In the data rows, zero lies at 7.5, halfway between 7 and 8.
Some points, each followed by its number:
[10.  6.  6.  8.  5.  6. 11.  5.  7. 12. 13. 12. 12. 10. 11. 11.  5.  7.  8.  6.  9.  5.  7.  5.
  6.  5. 11.  6.  5.  5.  8.  8.] 0
[ 6.  5.  5.  5.  5.  7. 10.  7.  5.  5.  8.  6. 13.  7.  7.  7. 10.  7.  9. 10.  7. 11.  9. 10.
  9.  8. 11.  5.  8.  6.  6.  5.] 1
[11. 13. 15. 11. 13. 12.  8.  7.  6.  9.  8.  6.  9.  5.  5.  5.  9.  6.  8.  5.  7.  5.  5.  5.
  6.  5.  5.  8.  5.  5.  5.  5.] 2
[ 6.  5.  5.  5.  7.  6. 12.  5. 13.  5. 12. 10. 11. 14. 12.  7.  7.  9. 11.  8. 10.  5.  5.  5.
  6.  5.  5.  6.  6.  5.  8.  8.] 3
[ 6.  5.  5.  5.  5.  5.  7.  5.  5.  5.  5.  5.  4.  5.  5.  6.  8.  8.  6.  6. 10.  6.  5.  9.
 13.  7.  9. 12. 10.  9. 11.  6.] 4
[ 7.  8.  7.  8.  7. 12. 12. 11. 13. 12. 12.  9. 10.  7. 12.  8.  8.  5.  7.  8.  6.  5.  5.  5.
  6.  8.  5.  5.  5.  7.  6. 13.] 5
[12. 13. 15.  8. 14. 10.  5.  8. 11.  6.  8.  6.  4.  5.  5.  7.  5.  7.  5.  5.  5.  5.  5.  5.
  5.  5.  5.  5.  5.  6.  5.  5.] 6
[ 5.  5.  5.  7.  6.  5.  8.  8.  6.  6.  5.  6.  7.  5.  6.  9.  5.  7. 12.  5.  8.  7.  7.  8.
  6.  9.  7.  8.  9.  9. 12.  6.] 7
[ 5.  5.  6.  8.  6.  6.  6.  7.  5.  8.  6.  6.  9.  9. 11.  9. 11. 10.  9.  9.  7. 10.  6.  9.
  6.  5.  9.  7.  5.  5.  6.  5.] 8
[ 7.  6.  5.  5.  5.  7.  9.  5.  5.  5.  5.  5.  8.  5.  7.  8.  5. 12.  7. 13. 12. 11. 11.  8.
  7. 12.  8. 10.  8. 11. 10.  9.] 9
[13. 13. 15.  6. 10. 10. 14.  8. 12.  9.  7.  6.  5.  7.  5.  6.  5.  5.  9.  5.  8.  5.  5.  5.
  5.  5.  7.  5.  5.  5.  9.  7.] 10
[ 9. 13. 10. 10. 10. 12.  6.  7. 10.  8.  6.  5.  5.  9.  5.  6.  7.  6.  5.  6.  6.  6.  7.  5.
  6.  6.  5.  5.  5.  7.  5.  5.] 11
[ 5. 10. 10.  5.  5.  7.  8.  7. 10. 11.  9. 12. 12. 13.  9. 10. 10.  8.  5.  6.  6.  7.  5.  8.
  5.  5.  9.  6.  5.  7.  6.  6.] 12
[ 5.  5.  5.  5.  6.  6.  5.  6.  6.  6.  6.  5.  6. 11. 10. 10. 11. 11. 10. 10. 12. 12.  6.  9.
 14. 11.  6.  5.  6. 10.  8.  7.] 13
[ 6.  6.  6.  6.  8.  6.  5.  7.  5.  5.  5.  7.  5.  7.  5.  7.  8. 11. 10. 11.  9. 11.  8. 10.
 12.  8.  8. 10.  8.  7.  7.  6.] 14
[ 5.  6.  6.  9.  6.  5.  7.  6.  5.  5.  6.  8.  5.  5.  5.  7.  8.  7. 10. 10. 12. 12. 10. 14.
  7. 12.  7. 13.  9. 10.  7.  6.] 15
[11. 10. 13.  8.  9. 12. 13. 12. 10.  9. 12.  7.  8.  6. 12.  6.  6.  7.  6.  5.  8.  5.  5.  5.
  5.  5.  8.  7.  5.  5.  6.  5.] 16
[ 5.  8.  7. 10. 11.  8.  6. 10.  9. 12. 13. 11.  5. 12.  9.  9. 10.  8.  5.  5.  5.  5.  5.  5.
  5.  5.  5.  5. 10.  6.  5.  7.] 17
[10. 12. 12.  8. 13. 13. 10. 11.  8.  8.  9.  7.  7.  5.  6.  5.  7.  6.  5.  5.  7.  5.  5.  5.
  5.  6.  5.  5.  5.  6.  9.  5.] 18
[ 5.  7. 10. 11.  5.  5.  5.  6.  5.  7.  9.  9. 10. 10. 10. 15.  5.  7. 10.  9.  5.  8.  9. 11.
  7.  6.  5.  5.  7. 11. 15.  6.] 19
[ 9. 11.  9. 10.  9.  5. 10. 11.  7. 11.  9. 11.  7. 11.  9.  7.  5.  5.  5.  6.  6.  5.  6.  6.
  5.  6.  5.  6.  7.  6.  6.  6.] 20
[ 5.  5.  6.  5.  5.  5.  8.  5.  5.  5.  5.  5.  7.  5.  5.  5.  6.  8.  5.  7. 12.  9.  5.  8.
 11.  8. 11. 10. 10.  9. 12.  8.] 21
[ 5.  7.  7.  7.  6.  8.  8.  5.  5. 10.  7.  7. 12. 13.  8. 11.  5. 12. 10. 10.  5.  6.  6.  6.
  7.  5.  8.  5.  5. 10.  5.  5.] 22
[ 6.  5.  7.  5.  5.  6.  7.  5.  5.  7.  5.  5.  4.  5.  5.  5. 10. 10. 14. 12.  9. 12.  8.  9.
 10. 13. 13. 10.  8.  5.  5.  9.] 23
[ 5.  5.  5.  5.  5.  5.  8.  5.  5.  7.  8.  7.  6. 10. 10.  7. 12. 10.  9.  9.  8.  7.  6.  9.
 11.  9. 11.  5.  8.  6.  8.  5.] 24
[ 8.  6.  5.  9.  9.  7. 11.  8.  8. 12. 13.  6.  7.  9. 13. 12.  8.  8.  6.  9.  5.  8.  6.  5.
  5.  6.  6.  5.  5.  5.  5.  5.] 25
[ 8. 10. 11.  5.  8.  7.  8.  9.  8. 10.  6. 10.  9. 11. 11.  8.  8.  9.  6.  6.  5.  8.  6.  8.
  7.  5.  9.  7.  5.  5.  6.  6.] 26
[ 6.  8. 10. 13. 10. 12. 14. 10.  6.  9.  7. 12. 11.  9.  9.  6.  8.  9.  5.  5.  5.  5.  5.  5.
  5.  5.  5.  5.  5.  5.  8.  7.] 27
[ 5.  9.  7.  5.  8.  9.  8.  5.  9. 11. 11.  8.  7. 10.  6.  8. 10.  7. 11.  5.  5.  5.  5.  6.
  8.  5.  5. 13.  5.  8. 10.  8.] 28
[ 7.  7.  9.  5.  5.  9.  6. 11. 10.  9.  7. 11. 10. 10. 11. 10. 15. 10. 14.  8.  9. 10.  7. 12.
  9.  7.  9.  5.  5.  7.  5.  5.] 29
[ 7.  6.  5. 10.  5.  8.  5.  5.  9.  8.  9.  7.  7. 10.  9.  8.  6. 13. 14. 11. 12. 12. 13. 13.
  5.  6.  6. 10.  6.  5. 13.  5.] 30
[ 8. 13.  9.  6. 14. 12.  9. 14.  9. 10.  7.  6.  9.  7.  7.  6.  6.  6.  5.  6.  6.  6.  5.  7.
  7.  6.  5.  5.  8.  5.  7.  5.] 31
[ 8.  5.  5.  5.  5.  5.  5.  7.  6.  6.  5.  7. 10.  7.  6.  5.  7. 13. 10. 11.  6. 11.  8. 14.
 11. 12. 11.  7. 11.  5.  5.  8.] 32
[ 8. 11. 11.  6.  8.  6.  8.  9.  8. 10.  6. 10.  9. 10. 11.  8.  8.  8.  6.  6.  6.  8.  6.  7.
  8.  5.  9.  7.  5.  5.  7.  6.] 33
[ 6.  5.  5.  6.  5.  5.  7.  5.  7.  6.  5.  8.  7.  5.  5.  6.  5.  5.  5.  5.  9.  5. 10.  8.
  8.  7. 10. 12.  7. 12.  5.  9.] 34
[11. 11. 12.  6. 15. 10.  6. 11. 10.  8.  5.  5.  4.  5.  8.  5. 11.  5.  5.  5.  5.  5.  5.  6.
  5.  5.  5.  5.  5.  5.  5.  5.] 35
[10. 11. 13.  9. 10. 11. 12. 11. 10. 10. 12.  8.  8.  6. 11.  5.  6.  7.  5.  5.  8.  5.  5.  5.
  5.  5.  8.  7.  6.  5.  6.  5.] 36
[ 5.  7.  5.  6.  5.  5.  9.  5.  5.  5.  6.  5.  7.  7.  5.  5.  9.  7. 12. 10. 12. 10.  9. 11.
 10. 11.  6.  8. 11.  8.  7. 10.] 37
[ 5.  6.  8.  8.  7.  7. 11.  8. 10. 10. 13. 13.  9.  9. 13.  9. 11.  5.  9.  5.  5.  5.  5.  5.
  9.  5.  5.  7.  5.  5.  5.  5.] 38
[ 5.  7.  8.  6.  8. 10.  8.  5.  5. 11. 11. 10. 12.  8. 11.  8. 10. 10.  8.  9.  9.  8.  5.  5.
  6.  5.  6.  8.  5.  7.  5.  7.] 39
[ 7.  5.  5.  6.  6.  6.  5.  5.  5.  5.  5.  8.  6.  6. 10.  6.  5.  8.  8. 14.  7. 14.  7.  8.
 12. 12.  6.  7. 13.  8.  6. 11.] 40
[ 5.  5.  5.  5.  5.  5.  6.  5.  5.  6.  5.  5.  6.  5.  5.  6.  5.  8.  5.  6.  5.  6. 10. 10.
  9. 11. 13.  9. 14. 14. 14. 11.] 41
[12. 13. 11.  9. 13.  5. 12. 10. 11.  9.  9.  8.  5.  7.  6.  5.  6.  6.  5.  5.  6.  6.  6.  5.
  5.  5.  5.  8.  5.  5.  5.  6.] 42
[11. 10. 11. 13. 12.  7.  7.  7.  5.  9.  5.  5.  8.  6.  6.  5. 10.  5.  5.  5.  7.  5.  7.  5.
  5.  5.  5.  5.  6.  5.  7.  5.] 43
[10. 10. 10. 11. 11.  9. 11. 10.  6.  8.  6.  5.  7.  5.  5.  5.  5.  6.  5.  5.  5.  6.  5.  5.
  5.  6.  6.  8.  8.  6. 11.  5.] 44
[15. 11. 13.  8. 11. 11. 11. 14.  9.  9.  8.  7.  5.  9.  7.  8.  7.  6.  5.  5.  5.  8.  5.  5.
  5.  5.  5.  5.  5.  5.  6.  6.] 45
[11.  7.  6.  5.  6.  8.  6.  5.  7.  6.  5.  9.  4.  7.  8.  5.  7.  5.  9. 10. 11. 13.  8. 11.
  9. 12.  7.  8.  8.  9.  6.  8.] 46
[ 6.  5.  5.  5.  8.  5.  6.  5.  5.  5.  5.  5.  4.  5.  5.  5.  7.  5.  9.  5.  6.  7.  5.  5.
  8.  5.  8.  7.  8.  9.  7. 13.] 47
[ 9.  7. 10. 12.  7.  7.  9. 10. 11. 10. 11. 12.  4. 11.  8.  6.  5.  5.  5.  5.  6.  5.  5.  5.
  6.  5.  5.  5.  6.  5. 10.  9.] 48
[ 7.  8.  8. 10.  6.  9.  7.  8.  7.  9. 10. 10.  9. 10.  9.  9.  7.  9. 11.  5.  9.  5.  5.  5.
  6.  5.  8.  5.  6.  6.  8.  6.] 49
[ 5.  5.  5. 12.  5.  5.  5.  5.  5.  5.  5.  5.  4.  5.  5.  6.  5.  5.  6.  9.  7. 10. 10.  8.
  9. 12.  9.  5. 11. 10.  5.  9.] 50
[10.  5.  6.  5.  6.  5.  5.  6.  6.  5.  5.  6.  7.  8.  6.  8.  6. 11. 11.  7. 10. 11.  6.  6.
 11. 12.  9. 11. 11. 11.  9.  9.] 51
[ 5.  9.  6.  7.  8.  7.  5.  8. 12.  8. 11.  9.  7.  9. 10. 10. 12.  5.  5.  7.  5.  5.  8.  7.
 10.  5.  5.  5. 10.  5.  6.  9.] 52
[ 5.  7.  9.  5. 10. 11. 11. 11.  7. 10. 13. 15. 11.  8.  9.  9.  9.  5.  6.  5.  5.  5.  5.  5.
  6.  5.  5.  6.  5.  8.  5.  5.] 53
[ 7.  5.  5.  5.  5.  7.  5.  5.  5.  5.  8.  8. 12.  9. 10. 14.  8. 10.  8. 11. 10. 11. 12. 11.
  7.  6.  8.  7.  7.  8.  8.  6.] 54
[ 6.  6.  5. 12.  5.  6.  5.  5.  6.  5.  6.  8.  5.  5.  9.  8.  7. 12. 10. 12. 11. 11. 10.  8.
  8.  9. 10.  8.  9.  5.  7. 13.] 55
[ 5.  5.  5.  5.  5.  5. 10.  6.  9.  5.  5.  5.  4.  5.  7.  5.  5.  5.  5.  5.  7.  5.  6.  5.
  7. 12.  5. 10.  6. 13.  5. 11.] 56
[ 6.  6.  5. 11.  5.  6.  6.  5.  6.  5.  7.  8.  5.  5.  9.  8.  6. 13. 11. 12. 10. 11. 10.  8.
  8.  8. 10.  8.  8.  5.  6. 12.] 57
[ 9. 11.  7.  7.  9. 12. 11. 10. 11. 11. 12. 10. 14. 10. 10.  7. 12.  5.  8.  5.  5.  5.  5.  5.
  7.  5.  8.  5.  6.  7.  5.  6.] 58
[ 8.  5.  8.  8.  5.  5.  7.  5.  5.  5.  5.  5.  7.  5.  7. 10.  9.  8. 11. 12. 10. 12.  8. 12.
 13. 12.  6. 12.  9. 14. 10.  9.] 59
[ 5.  6.  9.  9.  6.  6.  5.  6.  9.  5.  5.  7.  5.  5.  5.  5.  7.  6. 10. 10.  6. 11. 10.  9.
  8.  9.  9.  9. 10.  7. 10.  8.] 60
[ 5.  7.  8.  6.  6.  7. 13.  7. 10. 11. 10. 11.  4. 12. 14. 10. 10. 13.  6. 11. 13.  6.  8.  8.
  8.  5.  8.  7.  8.  5.  9.  7.] 61
[ 9.  7.  6. 10.  5.  8.  5.  9.  5.  5.  6.  5.  5.  5. 11. 10.  5.  5.  7.  8.  9.  8.  9. 13.
  9. 14. 11.  9. 11.  7.  7.  7.] 62
[ 5.  5.  7.  5.  6.  5. 11.  5.  9.  5.  5.  5. 10.  5.  5.  5.  9.  5.  9.  9.  5.  7.  7.  5.
 10.  9.  7. 15.  6.  8.  5. 11.] 63
New points follow, each followed by the numbers of its two nearest points above by angle, nearest first.
[10. 10. 11. 12. 12.  7.  7.  8.  6.  9.  5.  5.  8.  6.  6.  5.  9.  6.  5.  5.  7.  5.  7.  5.
  6.  5.  5.  5.  6.  5.  7.  5.] 43 2
[ 7.  9.  7.  9.  7. 12. 13. 12. 14. 12. 12.  9. 10.  7. 11.  7.  7.  5.  7.  8.  6.  5.  5.  5.
  5.  8.  5.  5.  5.  8.  6. 14.] 5 58
[ 5.  6.  8.  8.  7.  7. 11.  8. 10. 10. 13. 13.  9. 10. 13.  9. 11.  6.  8.  5.  5.  5.  5.  5.
  8.  5.  5.  7.  5.  5.  5.  5.] 38 53
[ 8.  6.  8.  5.  6.  7.  8.  6.  5.  7.  5.  5.  4.  5.  5.  5. 10.  9. 13. 11.  8. 11.  8.  8.
 10. 12. 12.  9.  8.  5.  5.  8.] 23 14
[ 5.  5.  6.  6.  5.  5.  5.  8.  6.  5.  5.  5. 11.  5.  5.  5.  6.  5.  5.  6.  8.  6.  6.  6.
  6.  8.  5.  8. 13. 14. 11. 10.] 41 21
[ 6.  7.  5.  6.  5.  5.  5.  6.  5.  5.  5.  5.  4.  9.  9.  5.  5.  5.  5.  5.  9.  6.  5.  5.
  5.  9.  7. 10.  8.  5. 14. 15.] 47 21
[ 6.  7. 13.  5.  6.  5.  6.  6.  5.  6.  7.  6.  5.  5.  7.  5.  7.  6.  8. 10.  8. 10.  8.  7.
  6. 10.  8. 10.  9.  5. 10.  6.] 60 23
[ 7. 13. 10.  7. 14. 12. 10. 14.  9. 11.  7.  6. 10.  7.  7.  6.  6.  6.  5.  5.  7.  5.  5.  6.
  7.  6.  5.  5.  8.  5.  7.  5.] 31 18
[ 9. 14. 10. 11. 11. 13.  8.  8.  9. 13.  6.  5.  4.  8.  6.  5.  5.  5.  5.  5.  9.  5.  5.  5.
  5.  5.  6.  5.  5.  5.  5.  7.] 11 18
[ 7.  6.  5.  5.  5.  8.  9.  6.  5.  5.  5.  5.  7.  5.  7.  7.  5. 11.  7. 12. 11. 11. 10.  8.
  7. 11.  8. 10.  8. 10.  9.  9.] 9 59
[ 5.  6.  8.  8.  7.  7. 10.  8. 10.  9. 12. 12.  9.  9. 12. 10. 11.  6.  9.  6.  5.  6.  5.  5.
  9.  6.  5.  7.  6.  5.  6.  5.] 38 53
[ 8. 14. 10.  6. 15. 12. 10. 15. 10. 11.  6.  6.  9.  7.  6.  5.  5.  5.  5.  5.  6.  5.  5.  7.
  7.  6.  5.  5.  8.  5.  7.  5.] 31 18
[ 6.  6.  6.  5.  8.  6. 12.  5. 12.  6. 11. 10. 11. 13. 11.  6.  7.  8. 10.  7.  9.  5.  5.  5.
  7.  5.  5.  6.  6.  5.  8.  7.] 3 38
[ 5.  5.  5.  5.  6.  9.  7.  6.  5.  5.  5.  6.  6.  6.  6.  9.  5.  6.  5.  5.  5.  5.  5.  6.
  5.  6. 12.  5.  9. 11.  5. 11.] 47 34
[ 6.  5.  5.  5.  5.  5. 12.  5.  5.  5.  5.  8.  9.  5.  7. 10. 13. 10.  8.  9.  9.  7. 10. 12.
  5.  9.  7.  6.  8.  7.  6.  7.] 1 54
[ 6.  8.  5.  5.  5. 15.  5.  5.  5.  5.  5.  5.  7.  5.  5.  6. 10.  6.  8.  9.  9.  6.  6.  8.
  6. 10.  5.  7. 13. 14. 11. 10.] 41 37
[10.  9.  5.  9.  6. 10.  7.  9.  7.  6. 11.  9.  7.  9. 10.  8. 12.  5.  6.  7.  9.  5.  5.  6.
  5.  5.  9.  5.  5. 10.  5.  5.] 58 49
[10. 10. 11. 12. 11.  8.  7.  7.  5.  9.  6.  5.  9.  6.  6.  5. 10.  6.  5.  5.  8.  5.  7.  5.
  5.  5.  5.  6.  6.  5.  7.  5.] 43 2
[ 7.  5.  5.  6.  5.  5.  6.  5.  7.  6.  5.  8.  7.  5.  5.  6.  5.  6.  5.  5.  9.  6. 10.  8.
  9.  8. 10. 11.  7. 12.  5.  9.] 34 56
[ 7.  5.  6.  6.  7.  7.  6.  6. 10.  6.  6.  5.  5.  8.  8.  5. 10.  5. 11.  9.  9. 12. 15. 12.
  5.  9. 11.  8.  8.  8. 11. 11.] 60 30
[ 5.  8.  7.  8.  8.  7.  8.  9. 11.  9. 12.  9. 11.  6. 11.  8.  5. 10.  8.  8. 10.  5.  5.  5.
  6.  5.  5.  9.  5.  8.  5. 12.] 5 39
[ 5.  5.  5.  6.  5.  5.  5.  5.  5.  5.  5.  5.  9.  5.  6.  9.  5.  5.  5.  5.  8.  5.  7.  6.
  6. 10.  5.  7. 11.  5. 10.  6.] 7 21
[10. 10.  6.  8.  7. 10.  7.  9.  7.  6. 11.  9.  6.  9. 10.  7. 11.  5.  6.  7.  9.  6.  5.  6.
  5.  5.  8.  5.  5.  9.  5.  5.] 58 16
[10. 10. 10. 12. 11.  8.  7.  7.  6.  9.  6.  5.  8.  6.  6.  5. 10.  6.  6.  5.  7.  5.  7.  5.
  6.  5.  5.  6.  6.  5.  8.  5.] 43 2
[ 5.  5.  5.  5.  6.  7. 10.  5.  5.  7.  8. 12.  6. 10. 12. 10. 12.  6.  9.  8.  9. 11.  5.  8.
 10.  7. 11.  6.  7.  6.  5.  9.] 24 8
[ 8. 10.  6.  7.  9. 11. 11. 10. 10. 11. 11.  9. 13. 10.  9.  7. 12.  6.  8.  6.  5.  6.  5.  6.
  7.  6.  9.  5.  6.  8.  6.  7.] 58 53
[ 5.  5.  7.  5.  5.  5.  5.  8.  7.  5.  5.  5. 10.  5.  5.  5.  5.  6.  6.  5.  8.  6.  5.  6.
  6.  9.  6.  8. 13. 14. 11. 10.] 41 21
[ 5.  5.  6.  5.  8.  9.  5.  5.  9.  6.  8.  9.  5.  8.  6.  9. 13.  8.  6.  7.  5.  8.  9.  7.
  6.  7.  7.  5.  7.  6.  7.  7.] 52 24
[ 5. 10. 10. 11.  9.  9. 10. 10. 13. 13. 13.  8.  6. 10.  7. 10.  5.  5.  5.  5.  5.  5.  5.  5.
 11.  5.  5.  5.  5.  7. 10.  6.] 48 17
[ 5.  5.  5.  8.  5.  5.  6.  5.  5.  5.  5.  8.  5.  5.  6.  6.  8.  8. 11. 11. 12. 13. 11. 15.
  7. 12.  8. 14.  9. 10.  8.  6.] 15 59
[ 7.  5.  5.  9.  6.  7.  8. 10.  6. 12. 11. 11.  5. 13. 10. 13.  6.  6.  7.  8.  8.  7.  8.  5.
  5.  6.  6.  6.  5.  5.  6.  5.] 25 0
[10. 10. 11. 13. 12.  7.  8.  8.  6.  9.  5.  6.  8.  7.  6.  5.  9.  5.  5.  5.  7.  5.  7.  5.
  5.  5.  5.  5.  6.  5.  7.  5.] 43 2
[ 5.  5.  5.  5.  5.  5.  5.  5.  5.  5.  5.  5. 11.  5.  5.  7.  5.  5.  5.  5.  5.  6.  5.  5.
  6. 11. 11.  8.  9. 10. 10. 10.] 41 21
[ 6.  7.  5. 10.  5.  9.  7.  7.  5. 12. 13. 11. 14. 10.  8.  9. 10.  8.  5.  5.  7.  6.  7.  6.
  5.  5.  5. 10.  5.  5.  5.  6.] 39 53
[ 6.  8.  9. 12.  9. 11. 13.  9.  6.  8.  7. 12. 11.  9.  9.  6.  9.  9.  6.  6.  6.  6.  6.  6.
  6.  5.  5.  5.  5.  5.  7.  7.] 27 53
[ 8.  7.  6. 10.  5.  8.  5. 10.  5.  6.  7.  5.  5.  6. 11. 10.  5.  5.  7.  8.  8.  8.  9. 12.
  9. 13. 11.  9. 10.  7.  7.  7.] 62 50
[ 9.  6.  6.  7.  6.  5. 11.  6.  8.  7.  5.  5.  7.  5.  7.  5.  5.  7.  8.  5.  5.  5.  6.  6.
 10.  6. 10.  9. 12.  7.  7. 11.] 47 63
[ 7.  8.  9.  7.  8.  8.  5.  7. 10. 13.  9. 10. 11. 10.  9.  6. 11. 10.  5.  7.  5.  8. 10.  7.
  5.  7.  5.  5.  6.  5.  6. 10.] 12 17
[ 6.  7.  5.  7.  5.  5.  5.  5.  7.  5.  5.  6.  8.  6.  5.  7.  7.  9. 14.  9.  7. 10. 13. 11.
  6. 13. 14. 12.  8.  6.  8. 10.] 23 60
[ 5.  5.  5.  8.  5.  5.  6.  5.  5.  5.  5.  8.  5.  5.  5.  6.  8.  7. 11. 10. 12. 13. 11. 15.
  7. 13.  7. 14.  9. 11.  7.  6.] 15 59
[ 9. 12. 12.  9. 12. 12.  9. 11.  8.  8.  9.  8.  8.  5.  6.  6.  6.  6.  5.  5.  6.  5.  5.  5.
  5.  6.  5.  5.  5.  6.  9.  5.] 18 31
[ 6.  5.  5.  6.  5.  8.  9.  5.  6.  7.  9. 10. 11. 10.  8.  5.  5.  9.  5. 10. 10.  6.  8.  5.
  5.  5.  5.  6.  9.  5.  6.  8.] 3 39
[ 5.  5.  7.  5.  5.  5.  5.  8.  6.  5.  5.  5. 11.  5.  5.  5.  5.  5.  5.  5.  8.  5.  5.  5.
  6.  9.  5.  8. 13. 14. 12. 10.] 41 21
[ 5.  7.  5. 11.  5.  5.  5.  5.  5.  6.  5.  5.  7.  9.  5.  7.  5.  5. 13.  9.  9.  7.  9.  9.
 13.  9.  8. 14. 11. 14. 12. 10.] 59 51
[ 5.  7.  8.  5.  9. 11.  9.  6.  6. 12. 12. 10. 13.  9. 10.  8. 10.  9.  8.  8.  8.  7.  5.  5.
  7.  5.  5.  8.  5.  8.  5.  6.] 39 53
[ 7.  8. 10.  6.  6.  9.  6. 11. 10. 10.  7. 11. 10. 10. 11. 10. 14. 10. 13.  8.  8. 10.  7. 11.
  8.  7.  9.  5.  5.  7.  5.  5.] 29 12
[ 6.  8.  9. 13. 10. 12. 14. 10.  6.  9.  7. 12. 12. 10. 10.  6.  8.  9.  5.  5.  5.  5.  5.  5.
  5.  5.  5.  5.  5.  5.  7.  7.] 27 53
[ 5.  6. 13.  5.  5.  5.  5.  5.  5.  5.  7.  5.  4.  5.  7.  5.  7.  6.  8. 11.  8. 11.  8.  8.
  6. 11.  8. 10. 10.  5. 11.  6.] 60 23
[ 6.  9. 12. 10.  8. 11.  6. 11. 13. 10.  9. 12.  4.  8.  7. 12. 10. 11.  7.  5.  5.  5.  5.  6.
  5.  5.  7.  5.  6.  5.  5.  5.] 17 6
[ 6.  8.  5.  5.  5.  7.  9.  5. 11.  8.  9.  6.  7.  8. 14. 12.  5. 12.  9.  8.  5.  9. 10.  6.
  5.  7.  5.  5.  5.  5.  5.  5.] 25 3
[ 6.  6. 13.  5.  6.  6.  6.  6.  5.  6.  7.  6.  5.  6.  7.  5.  6.  6.  8. 10.  8. 10.  8.  7.
  6. 10.  8. 10.  9.  5. 10.  6.] 60 23
[ 5.  6.  5.  7.  5.  5.  8.  5.  8.  7.  6.  6.  5.  6.  6.  6.  5.  6.  5.  6.  5.  8. 12.  6.
  6.  7.  9.  7.  6. 10. 14.  9.] 41 34
[15. 11. 12.  8. 11. 11. 10. 13.  9.  8.  7.  7.  4.  9.  6.  8.  7.  6.  6.  5.  6.  8.  5.  6.
  5.  6.  6.  6.  6.  6.  6.  7.] 45 10
[ 5.  5.  6.  6.  5.  5.  8.  5.  5.  5.  5.  6.  6.  6.  5.  5.  6.  7.  5.  7. 11.  9.  5.  7.
 10.  8. 10.  9. 10.  9. 12.  8.] 21 4
[ 6.  5.  6.  5.  5.  5.  5.  7.  5.  5.  5.  5.  8.  5.  7.  5. 14. 10. 10. 11.  6.  7. 10. 12.
  5.  8. 14. 15. 10.  6. 11. 10.] 23 32
[ 7.  5.  6.  5.  7.  6.  6.  5. 10.  5.  5.  5.  4.  7.  8.  5. 11.  5. 11.  9. 10. 13. 15. 12.
  5.  9. 12.  8.  8.  8. 11. 12.] 60 23
[ 5.  5.  6.  5.  8.  9.  5.  5.  9.  6.  8.  9.  4.  8.  6.  9. 12.  8.  6.  6.  5.  8.  9.  7.
  7.  7.  7.  5.  7.  6.  8.  6.] 52 24
[10. 10. 11.  6. 14. 10.  6. 10.  9.  7.  5.  5.  4.  5.  8.  5. 10.  5.  5.  5.  5.  5.  5.  6.
  6.  5.  5.  5.  5.  5.  5.  6.] 35 6
[ 7.  8.  8. 10.  6.  5.  9.  7.  5.  5.  8.  5.  4.  9.  5.  5.  5.  6. 11. 14. 13. 12.  6. 13.
  8. 11.  7. 14.  9.  9.  6.  8.] 15 37
[10. 14. 11. 11. 10. 12.  7.  7. 11.  8.  6.  5.  5.  8.  5.  5.  6.  6.  5.  5.  5.  5.  8.  5.
  5.  5.  5.  5.  5.  6.  5.  5.] 11 6
[ 7.  5.  6.  6.  5.  5.  6.  5.  7.  6.  5.  7.  7.  5.  5.  6.  5.  6.  5.  6.  9.  6. 10.  8.
  9.  8. 10. 11.  7. 12.  5. 10.] 34 56
[ 8.  8.  8. 12. 10. 11.  7. 10.  8.  8.  9. 10. 11. 12. 12.  7. 10.  6.  7.  5.  5.  5.  5.  6.
  5.  5. 11.  6.  5. 12.  7.  7.] 58 27
[ 8. 11.  9. 10.  9.  5. 10. 11.  7. 12.  9. 11.  7. 12. 11.  8.  6.  6.  5.  5.  5.  5.  5.  5.
  5.  5.  5.  5.  6.  5.  5.  5.] 20 17
[ 5.  9.  6.  8.  6.  6.  5.  5.  5.  5.  5.  5.  4.  8.  5.  5.  8. 13. 11. 12. 14. 10. 12. 11.
 12. 11.  6.  7. 12. 11.  6. 11.] 37 14
[ 9.  5.  6.  7.  5.  5.  5.  6.  5.  8.  5.  5.  4.  5.  5.  5.  5.  9.  8. 10.  7. 13. 12. 10.
  8. 11. 10. 10. 11.  7. 13.  5.] 60 9
[ 5.  9. 10.  5.  5.  6.  8.  7. 10. 10.  9. 12. 13. 12.  9. 10.  8.  8.  5.  6.  6.  7.  5.  7.
  5.  5. 10.  7.  5.  7.  6.  7.] 12 26
[10.  5.  7.  5.  5.  5.  5.  6.  5.  9.  8.  7.  8. 12. 13. 13. 11. 14.  6. 10.  5. 10.  5.  6.
  5.  5.  6.  5.  8.  6.  7.  5.] 8 25
[ 6.  5.  5.  6.  9.  5.  5.  6.  5.  5.  5.  8.  4.  7.  8.  5.  7. 10. 12. 12.  8. 12. 13. 13.
 12.  9.  8.  9.  5.  9. 10.  7.] 14 15
[ 8. 10.  6.  7.  9. 11. 11. 10. 10. 11. 11. 10. 13. 10.  9.  6. 12.  6.  8.  6.  5.  6.  5.  6.
  8.  5.  8.  5.  6.  7.  5.  6.] 58 53
[ 5.  5.  5.  7.  5.  5.  8.  7.  5.  5.  5.  5.  7.  5.  6.  9.  5.  7. 13.  5.  9.  7.  7.  8.
  6. 10.  7.  9. 10.  9. 13.  6.] 7 41
[ 6.  7.  5.  5.  5.  8.  9.  5. 10.  7.  9.  6.  7.  7. 12. 11.  6. 11.  8.  7.  5.  9. 10.  7.
  5.  7.  6.  5.  5.  6.  5.  6.] 25 54
[ 5.  8.  5.  5.  5.  5.  9.  5.  5.  5.  6.  5.  6.  7.  5.  5. 10.  6. 12.  9. 11. 10.  9. 12.
 11. 12.  6.  8. 11.  9.  7. 11.] 37 15
[ 6.  7.  6.  9.  6.  8.  5.  5.  6.  5.  8.  5. 10.  5.  8.  5.  5.  5.  5.  9.  6.  7. 10.  8.
  8.  9.  7.  8.  6. 12. 11. 11.] 41 50
[ 5.  8.  6.  8.  6.  6.  5.  5.  5.  5.  5.  6.  5.  8.  6.  5.  8. 12. 10. 11. 13.  9. 11. 10.
 11. 10.  7.  7. 11. 11.  6. 11.] 37 55
[ 5.  8.  5.  9.  6.  5.  5.  5.  5.  6.  9. 10.  9. 11. 13. 11.  6.  9. 12. 10.  6.  7. 12. 10.
  8.  6.  8.  6.  9.  5.  6.  5.] 54 19
